Each path below is one point turned by a fixed rotation once a step. After each direction that follows a path, write how fast that rotation turns it, in degrees per step (0 if it stays still).
Each turn is a multiple of 5 degrees from 10 to 175, or 0.
Each row of a path follows its step; steps can be skipped.
Rotation 1:
step 0: [  3  16  19 -11 -15 -18  13  10 -21   2   3  20 -18   4  15  14  14  14
   9   8 -11 -14   0  -8  -6  26  13  -8 -15 -24   2  34 -26   4  -8  10
   7  -1 -21  14  51 -28   6   1]
step 3: [ -7 -21  -7 -15  14   7  21  18 -17 -17  -5  16   2  25  47 -17 -30  19
  -2  10  11  23 -41   6  20  -8   9  -2  20   7   6   4  -2   0  -9   9
  -3   9 -25 -10 -13 -14   2  12]
step 4: [-29 -20  -3 -15  12   6 -19  37  38   4  14  20  29  -8   5  15 -10  -2
  25  20 -10 -17  -9  11   0 -24   5  11  -8  28  -4  -7  10 -32  -8  11
 -25  13  -1  -3 -11   5  -7  -5]
step 5: [-23   0  29  12 -21 -17   8  12  50  -3  28   1 -15  -3  -8  20  -7  -5
   2  17  -1  -7  12  -2   4  16 -22 -29 -34   4 -19 -24 -13  13   2  -3
  -4 -21 -14  -3   4  11  -7   7]
step 6: [-13   6 -12 -11  -3   2  16 -49   0 -13 -10  -8 -22  15   7   2   9  15
 -10  19   7 -20   7   1   8  27 -16  10 -12 -29  -6  12 -27   4 -19  25
 -19  -7 -39  -7  10  21  -4  -3]
step 8: [ 10 -16  16  17  -4 -29  -4 -19 -29   1  32 -32   3  23   2 -13   5   7
  17   3  -1  -1 -13  -8   8 -27  -5 -42  23   6  -8 -12   5  17  17  -4
  17 -12  19  -7 -20 -18   8  13]
step 9: [  8 -24 -11  -9  10  13 -20 -13  15  -4   2 -22   4   9  28 -22  -1   3
 -21 -15 -10   1 -33  -2 -11 -33  -1  12  -7   7  -5  27 -14   0  19  35
  19   5  -9 -20 -32 -11 -18  -3]
step 11: [  2   1  45 -32  -5 -12   2  -2  -3   0 -17   9 -18  19  -6   6   1   0
  14  -8  10 -15  16  -7 -38  11 -18 -32 -12  12   9  -1 -26 -12  11 -36
 -13  -6 -18   4   6  11   2  25]
step 12: [ 17  -1  17 -13  11  14 -42 -41  -9 -14 -43  -2 -10 -15   5  11   9  -7
 -12   7  -1 -17  15 -16   3  -3 -31  24 -21  -1   3   8  18   5 -27  -5
 -11 -11 -11   3  16  -6  -5   4]
step 14: [  7   6   6  -9   3 -23   0  -2  -3   0  28 -11  24  16  20 -20 -10  18
 -15 -30  28  -8  -3  18 -27  -4  24 -10  40 -20   4   8   5  17 -20 -24
 -13   6   5  -9 -24 -23   7   3]
step 15: [  1   2  -4 -26  10  -1 -37  26  17  -5   2 -12  23 -36  25   6  -7  -3
  20 -27  10  13  -4  15  21  -4   2  13 -12 -26  -1  26   3  -5  13  -2
   9 -10  10 -23 -28  -9  -8 -17]
[  8  -2 -13  -6  -3   0   2   0  -1   1   3  -2   4  -8  -6   3  -6   1
  -8  -2  -5   0   7   5   2   9  -1 -10   1  -1   5   8  -9  -2   0  -9
  -1  -6  -8  -3  -5   9  -4  -3] -> 80
[ 0 -6 -8 -6  6  4  3  1 -4  3 -3  1  0 -6  5  9  6 -1  4 -1  1 -8 -4 -4
  3  1 -6 15 -1 -6  4  4  5 -6 -2  5  8 -4 -8  7 -9 -4 -5  0] -> 125
[ -1   9  -7  -3   9  -3   5  -2  -1   3  -1   4   7   0   1  -8 -11  -3
  -1   3   0   5   0  -9  -2   0  -4  -1   5   2  -1   4  -4  -3  -4  10
   7   9  -6   3  14   0   1  -8] -> 110
[ -3  -6  -3  -5   0  -1   4   4   3   1   4  -2  11   6 -14   2  -1   7
   7   3   2  -6   3  -1 -16   0  -1  -2   2  -3   5  -8   9   3  -2  -6
   7   4   4   0   3   2  -6   1] -> 115
[  4   3   9  -5   7  -3 -12  -6   1   5  -5   3   4   1   2  -8   5  -6
  -1 -12  -3   0   9   1  -4   9   5   4   5   3   4  -3   4   6   5  -3
  10   1  -6  -1  -5   1   1  -1] -> 20
[ 0  3  3 -2  7 10  7 -2  4 -4  7  2 10 -9  5  0  7 -2 -4  1 -6  0  7  7
  8  2 -9 -4 -8  1  3  2  8  1  4 -1  5  3 12  0  5 -2  3  3] -> 135
[ -1  -1   0  -6   2   8  -5  -4   1   1  -1   1  -6  -2  -3 -10  -1   5
   1   6   0  -1   3   2   2 -13   8  -1 -13  -6  10   3   4   2  -6  -2
  -3   8  -4  -2  -5   1   3 -12] -> 130
